Named moves come first, each a turn or a mirror and shown by rows before and after it. Which of them, in which order, take the first row of each pair that follows to the second? Write the first one first, as in the answered first pair.
q961:
[-33.1, -1.9, 14.8, 19.7, 3.6, -16.2, -16.8, -3.2, 11.5, 39.5, -0.8, 19.1, 0.7, -5.3, -20.8, -10.2, -8.5, -7.7, -4.3, -2.0, -10.7, -42.4, 6.5, 2.8, -15.0, 0.4, 22.5, 9.0, -10.7, -17.0, 13.1] => [-38.6, 1.1, 17.6, 12.9, 0.1, -15.3, -15.7, 3.9, 9.3, 26.1, -11.4, 32.8, 2.4, 6.8, -25.8, -14.9, -3.1, -14.9, -10.1, -1.6, -11.6, -36.8, 0.4, 7.8, -22.1, -1.5, 18.1, 2.1, -6.6, -15.0, 3.2]
[-1.3, -20.2, -21.2, 19.3, -2.9, -23.3, -13.1, 3.3, 0.7, 5.4, 0.2, 7.0, 29.7, 1.9, 7.5, 5.2, 22.2, -7.8, -9.0, 9.6, -10.0, -11.3, -3.8, -23.7, 41.0, -5.9, -1.6, -39.6, 18.6, -0.3, 1.7] => [6.6, -20.2, -22.6, 22.8, -1.6, -23.1, -12.1, -2.7, 5.5, 14.0, 8.8, -3.9, 26.9, -2.5, 13.1, 4.6, 21.1, -4.6, -5.0, 9.5, -9.5, -14.8, 0.7, -22.6, 45.4, -4.1, 2.9, -27.3, 17.5, -5.9, 6.0]
[1.9, 6.3, 4.1, -29.2, -6.0, -1.0, -8.8, 5.1, 5.3, -16.8, -12.7, -14.4, 6.2, 7.6, 11.3, 9.0, -5.3, 10.5, -23.8, 6.0, 10.4, -8.8, 24.3, -12.5, 15.1, 6.2, -15.2, -7.9, -36.6, 16.9, 18.5] => [9.5, 7.6, 1.8, -24.7, -3.1, -0.8, -2.8, 2.5, 4.8, -15.1, -9.9, -16.5, 5.3, 4.3, 12.1, 9.3, -5.2, 13.6, -22.4, 3.8, 11.1, -9.6, 27.8, -13.7, 17.0, 5.1, -16.8, -5.8, -34.5, 13.6, 18.4]
[26.6, 0.1, -20.7, 1.6, -8.8, 18.2, 34.6, -13.2, -21.7, -43.1, -6.6, -20.6, -12.2, -7.7, 6.1, 2.9, -11.1, -8.9, 21.2, -6.2, 13.9, 27.5, -23.7, -5.6, -2.1, -9.5, -12.9, 17.7, 7.4, 10.5, -28.5] => [23.1, -2.7, -20.4, -2.5, -12.9, 14.1, 29.6, -9.6, -23.4, -44.4, -5.2, -18.6, -10.3, -10.7, 10.1, -2.4, -13.5, -10.1, 18.7, -6.2, 14.6, 26.6, -23.2, -10.2, -2.5, -8.6, -16.8, 10.0, 10.3, 8.9, -28.8]
q278:
[46.8, 16.1, -3.2, 8.5, -25.3, 19.4, 9.0, -4.1, 3.5, -32.7, 14.4, -30.6, -4.1, -5.2, 14.4, 0.8, -4.9, 30.9, 31.1, -7.0, 20.2, 35.5, -28.8, -4.9, 1.6, -7.5, 11.8, 3.3, -10.2, 3.6, 5.1] => [46.7, 24.0, -10.5, 20.7, -21.8, 21.9, 11.1, -0.1, 3.6, -13.1, 21.3, -34.2, -6.9, 0.3, 10.2, -3.5, -6.0, 27.6, 39.3, -2.1, 18.9, 25.6, -26.9, -2.4, 1.9, -2.5, 15.5, 16.3, -5.4, 3.3, 8.4]
[13.5, -4.0, -23.2, 32.7, -29.7, -1.0, 3.2, -27.8, -5.7, -17.8, 38.0, -24.1, -24.9, 2.6, 0.7, 4.1, -11.9, 27.5, 2.4, 12.2, 4.7, -13.7, -21.5, 4.1, 4.5, 9.7, -6.8, 6.4, 23.4, 21.4, -6.8] => [12.4, -13.0, -19.7, 9.6, -30.6, 9.4, 2.2, -29.8, -12.1, -42.4, 27.6, -22.0, -16.6, 4.4, 5.8, 4.1, -15.7, 26.0, -1.9, 9.8, 5.7, -4.6, -18.3, -3.0, 2.3, 1.4, -11.7, -11.4, 17.6, 24.7, -10.9]
[3.5, -12.6, 7.3, -8.3, -0.4, 9.6, -17.7, 13.3, -3.2, 6.0, -4.4, 9.1, -0.9, 5.3, 15.2, -3.5, 6.2, 0.4, -9.6, 7.4, 8.6, -1.9, 1.5, 8.1, 6.6, -3.4, 4.4, -0.4, -8.2, -1.4, 10.1] => [0.3, -8.0, 4.1, -4.9, 3.6, 13.4, -19.2, 16.3, -5.6, 16.9, -4.1, 4.3, -1.8, 8.1, 16.4, -4.1, 7.2, -5.9, -2.0, 7.8, 7.2, -5.9, 5.1, 6.1, 6.4, 0.5, 4.5, 0.0, -6.3, -5.8, 7.5]
[5.6, 8.1, -10.6, 0.8, 7.1, 24.3, 2.2, 1.2, -13.4, -7.6, 9.8, -10.3, 5.9, 16.7, -11.5, -6.9, -6.5, -14.5, 4.1, -6.5, -1.3, 18.2, -3.2, -6.3, -13.0, 5.7, -18.8, 4.6, 4.7, 0.1, -15.9] => [4.1, -2.0, -7.9, 23.2, -18.5, -5.9, 8.7, -11.8, 10.2, 11.0, 3.2, 12.8, -6.3, -12.7, -2.9, 7.8, 4.7, -10.2, 8.9, -0.3, 5.2, -16.4, -20.9, 3.5, -4.2, 10.5, -12.1, 12.1, -1.0, -4.3, -7.0]
q120:
[0.4, 10.8, -31.2, 13.2, 18.9, 19.1, 1.4, 9.1, -29.5, -20.7, 0.7, -4.5, 4.2, 44.1, -3.5, -5.3, -2.2, -2.1, -15.7, 0.9, 7.3, 11.6, -3.2, -4.5, -7.4, 12.4, -11.3, 3.3, 18.6, 20.0, -2.8] => [7.6, -10.4, -24.2, -8.4, 14.3, 4.5, -16.7, -9.7, -11.1, -29.9, 4.6, -15.7, 11.4, 9.3, 13.8, 7.7, -10.1, 15.2, -19.3, -1.0, 1.2, -7.9, 27.8, -24.3, 19.1, -1.1, 10.3, -13.2, -3.5, 5.8, 24.3]
[-20.1, -8.9, 13.9, 0.0, 7.1, -0.4, -15.0, 13.1, -4.1, 20.7, -8.9, 10.5, 1.4, 19.6, -6.6, -1.3, 10.8, -4.9, -14.5, -3.2, -7.6, -13.6, 19.7, -7.0, -10.6, 7.6, -0.5, -13.4, 1.3, 0.8, 12.8] => [-23.6, -5.6, 13.9, -1.7, 13.7, 3.2, -12.6, 12.9, -8.8, 10.9, -11.6, 9.4, -2.9, 25.9, -11.0, -6.3, 15.5, -8.7, -13.2, -3.8, -10.3, -6.0, 16.5, -5.5, -12.3, 9.9, -9.1, -12.4, 7.3, 3.9, 9.0]
[22.8, -14.6, 14.4, 13.8, 6.2, 5.0, 21.8, 2.4, -23.4, 24.2, -1.3, -9.2, -11.0, -26.3, 21.9, -13.8, -11.2, 0.0, 24.8, 18.5, 7.9, -9.3, 3.5, 11.9, 8.4, 11.2, -3.8, 21.6, -10.3, 3.7, 14.4] => [16.8, -10.3, 11.5, 15.5, 7.9, 10.8, 28.0, 9.4, -34.2, 12.9, -4.7, -5.8, -9.5, -15.3, 19.6, -18.6, -6.6, -11.5, 24.4, 12.2, 8.8, -0.1, -3.7, 15.6, 1.1, 17.0, -8.8, 23.4, -3.5, 11.9, 3.2]
q359:
[16.7, 3.4, 3.4, 0.2, 12.0, 34.3, 20.7, -15.9, -32.6, -30.2, 20.1, -50.0, 1.6, 4.9, -7.2, 2.9, -14.3, -6.6, 14.7, -12.6, 8.9, 34.0, -4.1, -12.5, -13.1, -14.2, -9.8, 31.6, -8.5, -3.4, -24.5] => [-39.8, 5.9, 22.4, -22.2, 37.2, 11.0, -35.7, 3.7, -9.7, 3.3, 9.6, -18.9, 22.4, 25.3, -15.2, -6.6, 5.1, -5.3, -25.9, -8.3, -16.5, 13.2, 53.4, -13.7, 2.4, -17.0, 1.6, -7.8, -17.8, -10.7, 6.5]
[-8.4, -0.9, -16.4, -19.4, -7.1, 3.6, -0.5, 8.0, -11.0, -30.3, -13.0, 4.5, -2.8, 14.8, -9.6, -15.1, 18.8, -20.3, -10.4, -0.2, 4.1, 28.7, -10.0, -16.4, -8.0, -7.9, 6.3, -11.5, -1.9, 5.6, -10.9] => [-12.1, -7.7, -12.2, -21.6, -15.2, -11.5, -12.3, 3.7, 1.3, -24.8, -14.6, 14.0, -0.2, 1.3, -1.1, -8.2, 25.7, -11.1, -16.4, 3.1, -0.2, 11.6, 0.5, -15.8, 8.6, -11.4, 17.7, -18.9, -9.7, 0.8, 3.5]
[-11.3, -1.6, -0.2, -4.6, -4.8, -23.4, -21.6, -17.8, 15.9, 22.0, -2.6, 12.7, 8.2, -18.0, 5.6, 11.7, 10.6, 8.3, -8.2, -1.8, -11.1, -37.0, 16.7, -1.3, 14.9, -6.1, 15.5, -19.5, -11.7, -2.2, 23.7] => [27.6, 1.8, -20.2, 12.6, -13.9, 13.4, 26.8, -20.1, -10.5, -5.7, 10.2, -18.2, -8.6, -24.9, 6.6, 13.9, -9.1, 4.9, 25.4, -0.8, 3.7, -5.0, -31.3, 0.0, -5.0, -0.9, 2.7, 18.0, 3.6, 7.4, -8.0]
Pairs:
Each pair is 2 to 3 moves apart.
[22.5, 1.4, -6.3, 16.3, 17.1, 15.0, 4.6, -0.6, -2.1, 21.8, 26.6, -43.7, -2.9, -19.1, 25.2, 4.4, -9.0, 11.3, 28.8, -13.8, -4.9, -17.3, 20.2, -1.2, 2.5, 4.8, 14.6, 34.1, 3.3, -15.2, 19.4] => [4.7, -0.3, -3.9, -28.4, 29.4, 33.1, -12.6, 13.3, -25.3, -20.6, 14.0, -40.7, 16.4, 5.5, 17.2, -4.5, -14.7, 3.0, 7.9, -20.6, -10.5, 12.6, 38.6, -11.9, -0.3, -6.8, 1.4, -3.9, -3.8, -4.2, 16.0] -> q359, q278, q278
[10.3, 6.4, 3.2, 24.1, -13.1, -6.9, 17.2, 4.2, 8.5, 17.1, 0.6, 19.0, -32.4, 6.7, -8.7, 23.5, 8.0, 1.2, 0.2, 2.5, 9.5, -13.8, -46.5, 6.1, -9.7, 20.7, -9.7, 20.8, 9.9, 3.2, -11.3] => [-19.1, 15.5, 1.1, 3.7, 14.8, 17.0, -11.1, 22.6, -8.6, 12.4, -0.8, 10.6, -15.9, 47.7, -24.0, 2.6, 6.3, -12.4, -13.2, -6.7, -6.1, 8.5, -15.6, 3.6, -17.9, 20.5, -17.6, 0.3, 13.2, 9.9, -11.0] -> q359, q278, q278
[-3.8, 16.0, 0.8, 9.0, 18.0, 3.2, -12.4, 12.2, 13.2, 23.0, 12.9, -8.3, 2.4, 6.0, -9.2, -16.8, -7.4, 2.6, -9.0, 3.2, -2.7, -10.8, 21.6, 2.4, 0.5, 5.0, 4.2, 1.7, 5.3, -1.5, 2.0] => [-10.4, 7.9, 6.3, -4.4, 0.3, -16.8, -11.0, 7.4, 20.2, 4.6, -10.1, 24.6, 1.4, -8.7, -3.7, -8.5, 3.6, 3.2, -16.0, 8.8, 5.6, -23.5, -1.3, 8.4, 5.4, 9.3, 1.5, -15.0, 1.0, 0.8, 0.4] -> q961, q278
[13.6, -5.5, -6.7, -4.1, 4.8, 31.5, 21.0, -6.2, -41.0, -21.6, 7.7, -42.0, -15.3, -17.6, 18.6, -1.7, -21.1, 6.2, 42.5, -12.6, 8.8, 26.9, 12.9, -17.7, 0.5, 3.6, -6.7, 23.7, -8.7, 4.2, -5.2] => [-21.5, 2.3, 8.3, -3.8, -29.5, -5.9, 19.7, 12.0, -31.2, -33.8, -38.4, 33.3, -16.9, 2.2, 1.3, -0.2, 11.0, -10.5, 14.4, -5.4, 9.5, 13.4, -35.8, -1.0, -12.9, 15.8, -26.1, -9.7, 4.1, 20.1, -23.9] -> q278, q961
[-41.5, -19.7, 15.6, -28.1, -1.1, -27.6, -3.5, -5.0, -18.7, -54.0, 0.7, 27.3, 20.5, -5.7, 6.2, 8.8, -9.8, -4.4, -22.6, -4.1, -6.2, 24.3, 16.6, -12.3, -2.0, -2.3, 17.5, -44.6, 5.9, -11.9, 23.2] => [10.7, -26.0, 1.5, -8.1, -13.6, -12.1, 29.6, -30.3, -22.1, -53.4, 20.3, -8.7, 6.0, -49.1, 25.9, 20.0, -28.8, 1.9, 10.2, -4.9, 9.1, 28.2, -1.6, -13.1, 0.2, -3.5, 25.8, -3.4, -2.9, -15.5, 23.1] -> q359, q961
[-13.0, -8.0, 11.6, -40.9, 4.1, 19.7, -9.6, -9.1, -35.4, -57.4, 22.9, 7.3, 12.4, -18.9, -14.4, -20.2, -6.5, -15.1, -1.7, 1.2, -4.7, 48.7, -5.4, -6.7, -32.2, -6.8, -35.8, -1.8, -21.7, 22.2, -11.4] => [19.4, -22.6, 15.4, -9.6, -20.6, -16.6, 6.4, -35.9, 0.2, -21.2, 34.6, 9.2, -5.3, -77.8, 12.3, 4.1, -8.8, 4.9, 14.5, 13.7, 7.3, 3.4, -15.1, -5.4, -11.4, -10.9, -9.8, 30.1, -31.5, 8.4, 11.3] -> q278, q278, q961
[18.5, -17.2, 2.4, -18.4, -7.3, -3.4, 0.1, -26.6, -2.6, -37.4, -6.3, -27.0, -0.2, -31.4, 26.1, 17.7, -10.9, 15.7, 1.2, 4.8, 14.9, 7.1, 14.8, -19.3, 0.5, -23.6, 3.5, -19.6, -23.3, -3.2, 14.0] => [18.5, -10.6, -0.1, 10.1, -19.9, -18.6, 4.8, -27.9, 19.9, -3.0, -4.0, -15.6, -16.3, -48.2, 25.9, 21.0, -3.2, 16.0, 2.4, 12.2, 17.5, -17.9, 2.9, -12.6, -1.1, -18.2, 11.7, 2.5, -21.4, -5.3, 18.1] -> q278, q278
[-14.1, -5.4, 9.7, 4.6, -33.2, -25.8, 9.1, -5.3, 17.1, -13.6, -29.2, 53.1, -6.6, -2.8, 8.0, 1.4, 2.4, -6.4, -2.4, 17.2, 13.2, 0.0, -35.0, 25.7, -10.8, -1.2, -3.8, -9.3, 6.9, 18.0, 4.0] => [20.7, -3.3, -4.1, 30.9, -21.2, -8.4, 19.6, -20.5, 16.1, 23.5, 12.1, -2.9, -16.6, -18.9, 16.8, 3.7, -17.8, 6.2, 24.7, 15.4, 17.9, 2.9, -15.3, 23.5, -8.5, -2.7, 15.0, 44.1, 5.6, 3.4, 12.7] -> q359, q961
[52.5, -29.0, -13.8, -0.9, -3.4, 44.8, 34.0, -6.5, -19.3, -38.2, -16.1, -30.4, -0.8, -7.7, 25.7, 15.0, -45.3, 10.1, 6.0, -14.1, 6.8, 48.5, 13.4, 9.7, 2.9, -19.1, -18.0, 9.6, -14.2, 7.9, 5.6] => [23.3, -24.9, -2.8, -2.8, 18.5, 32.4, -9.4, -3.2, 4.9, 11.1, -3.8, -35.5, 13.0, -2.4, 25.5, 11.8, -42.5, 21.0, -5.3, -13.6, -11.8, 19.9, 78.1, 9.5, 16.7, -21.7, -3.2, 6.9, -23.4, -7.7, 35.3] -> q961, q359, q961
[-2.9, -4.9, 4.5, -3.8, -24.9, -33.6, 5.2, -6.3, 18.1, 4.1, -10.1, 44.2, -7.9, -7.1, 2.2, 12.1, 16.9, 2.0, -2.5, 10.0, 9.2, -17.3, -22.1, 6.4, 2.8, 2.7, 1.6, 2.8, 4.0, 2.5, -3.3] => [25.7, 2.5, -9.9, 13.1, -12.4, -5.3, 24.6, -9.4, 2.7, 12.9, 14.1, 7.3, -13.8, -5.5, 1.0, 7.4, -0.7, 5.3, 22.9, 10.7, 10.4, -6.0, -27.8, 2.3, -2.5, 3.4, 1.5, 36.8, 10.9, 1.5, -9.4] -> q359, q961
[12.6, -2.8, 8.2, 31.7, -15.2, -27.0, 11.2, -17.4, 29.6, 36.6, 9.8, 4.5, -21.2, -35.0, 8.3, 4.4, 2.0, 5.7, 9.2, 11.3, 10.1, -36.1, -12.1, 11.3, 3.6, 2.6, 21.0, 28.4, -3.6, -3.8, 18.6] => [-31.5, 10.7, 4.5, -21.0, 17.4, 19.6, -9.6, 24.1, -22.0, -26.9, -16.9, 15.5, 7.4, 43.7, -23.7, -26.5, 7.4, -19.9, -14.4, 1.1, -5.7, 24.1, -5.5, 3.8, -24.3, 0.7, -16.1, -22.2, 11.1, 19.8, -15.7] -> q961, q278
